One turn sends every row of this set to another row. A few are shown first. Where does it send the rows asked after them?
J371: [-48  27 -24  14   7  15 -39   9   8 -18  25  -2  18  14 -20 -22 -13  -7
 -47]
J199: [  2  39 -26   1 -24   8 -15  39 -20  30  31   5  18  32  10 -25 -31  -3
 -45]
J899: [ -6  29 -20   9 -30   2 -33  41 -10  13  32 -29  10  55   7 -21 -37  -4
 -18]
J763: [-31  29 -23  26 -10 -14 -42  20  11   3  32 -27 -13  13   3 -39  -7 -18
 -74]
J746: [-29  39 -13   7   5  15 -16  29 -21  16  26   4  34  34   3 -14 -43  -7
 -23]
J736: [-46  27 -10  22   8  -1 -36  16   2 -22  27 -36  -5  11  -6 -33  -9 -15
 -48]
J705: [-46  32 -13  20   5   5 -32  13   4 -21  29 -35 -15  22  -5 -33 -10 -17
 -44]
J785: [ -7  38 -20  18 -25   2 -38  48  -4  12  27 -28  16  63  13 -20 -37  -6
 -30]
J255: [-30  29 -35  20  -4   9 -41  11  15  12  35   6  15  14  -8 -32   0  -9
 -72]
J853: [-39  27 -10  16  14   7 -34  20  13 -24  34 -38  -4  14  -6 -28 -13 -25
 -42]
J805: [-28  24 -22  23  -6 -11 -38  26  20   2  42 -33 -12  16   8 -30  -5 -27
 -70]
J63: [-18  31  -5  12  -4   6  -6  40 -32   6  35 -31  16  24  19 -26 -29  -9
 -16]
J288: [-39  38 -32   1  -3  18 -60  31   8 -24  32 -12  -6  42   7 -10 -20 -15
 -53]
J876: [-31  37 -30   1  -6  11 -51  34  18 -21  36 -15 -12  38  -2 -11 -23 -24
 -61]
J673: [  5  39  -3  10  -1   7 -40  42 -18  13  25 -41  31  42 -11 -36 -27  -4
 -34]
J209: [-40  36 -32   7  -8   6 -62  36   7 -21  32 -15  -8  38   7 -11 -24 -17
 -62]
J346: [ -7  37  -6  17 -19 -11  -5  43 -24  20  25 -30   6  36  20 -33 -13  -6
 -51]
J786: [ -1  26  -2   3   8   4 -39  22 -15  28  16 -17  44  18  14 -31 -18  -4
 -25]
J174: [-24  35  -1  25   2   6  -1  38 -26   4  28 -32  25  29  13 -28 -23  -7
 -22]
J451: [-27  32   5  13  10   0 -11  38 -34  10  30 -34  21  26  15 -23 -26 -11
 -26]
J358: [ 14  43  -7  11  -5  13 -38  46 -14   7  19 -38  31  38   4 -38 -23  -3
 -34]
J857: [-26  29 -21  14  19  11 -61  27   2  -8  32 -17  24  -8  18 -29  -6 -18
 -63]
J141: [-19  22 -19  12 -19  -3 -36  31  -3  22  19  -7  27  44  38 -11 -25  -5
 -18]
J320: [-25  24 -35   9  -9   3 -42  18  24   9  36   5  10  18  -4 -21  -2 -17
 -75]
J717: [-26  22 -19  12  20   9 -47  26  10  -4  39 -18  23  -7  18 -23   1 -25
 -61]
J189: [-44  24 -28  11   7   5 -48  19  22  -6  36  -6   0  14  27 -10 -22 -30
 -46]
J273: [-15  31 -14  13 -23  -8 -40  41  -9  20  29 -31  10  64   5 -18 -37  -7
 -31]
J277: [-16  37 -19   4  -8  20 -11  34 -23  11  30   0  29  30   4 -18 -39  -4
 -17]
J298: [-33  29 -36  18 -11   1 -45  14  17   7  30   7  10  16 -11 -28 -11 -10
 -74]
J580: [  7  21 -11   5  -7   7 -32  27 -15  26  24 -19  39  15  19 -33 -15  -2
 -20]
J716: [-46  26 -29  10   5   2 -60  20  11  -8  27  -4   3  10  33 -13 -21 -22
 -50]
J976: [  2  27  -6   5   2   7 -35  29 -13  18  11 -17  43  20  29 -28 -12  -3
 -22]
J22: [-42  31 -23  11   8  22 -35  10   5 -19  29  -7  15  22 -24 -26  -4  -5
 -49]
J413: [-13  34 -21   2   8  16 -50  41   6 -18  40 -27  11  19 -10 -25   0 -18
 -76]
J485: [-20  39 -25  10   6  14 -63  44  -2 -21  37 -28  13  20  -8 -26  -9 -12
 -75]
J204: [-34  29 -25  29  -7  -9 -37  13  14   9  36 -23 -15  15  12 -39  -6 -20
 -67]
J455: [-12  17 -19   9 -23  -4 -31  26  -7  27  26 -13  20  35  32 -18 -28  -6
 -12]
J648: [-17  39 -31   7   3  21 -62  41   0 -14  41 -21  15  28  -5 -24  -2 -10
 -76]
J328: [ -4  39  -4   8 -11 -13 -17  44 -30  29  29 -30   5  34  17 -32 -20 -11
 -57]
J379: [-20  43 -16  15  -2  19  -7  27 -13  13  20   6  34  31   4 -23 -38  -4
 -22]
J842: [-21  19 -14   6 -14 -11 -39  21  -6  34  19  -6  23  41  30 -13 -28  -8
 -22]
J695: [-22  30 -24  18  17  12 -61  29   4   0  39 -22  19  -1  25 -32   0 -20
 -66]
J175: [ 13  33 -12   6 -14  13 -33  42 -18  11  29 -34  29  36  -6 -35 -24   0
 -26]
J939: [ -3  45 -22   7 -23   2 -12  33 -11  29  17   8  14  39  12 -27 -27  -3
 -50]
J283: [-44  29 -25  12  11   8 -58  18  11  -9  31 -14  -2  13  37 -18 -19 -25
 -43]
J23: [  0  33 -12  10 -20  -6 -10  45 -29  25  35 -26   5  26  24 -32 -20  -9
 -44]
J446: [-36  27 -23   2  11  21 -38  12  18 -18  28  -1  18  15 -19 -17  -9 -15
 -47]
J129: [ -6  46 -21   1 -16   2 -23  36 -16  35  25   8  17  42   5 -22 -37  -7
 -54]

J876 -> J446
J141 -> J174
Where do these go?
J451 -> J273
J277 -> J175
J204 -> J283
J736 -> J209

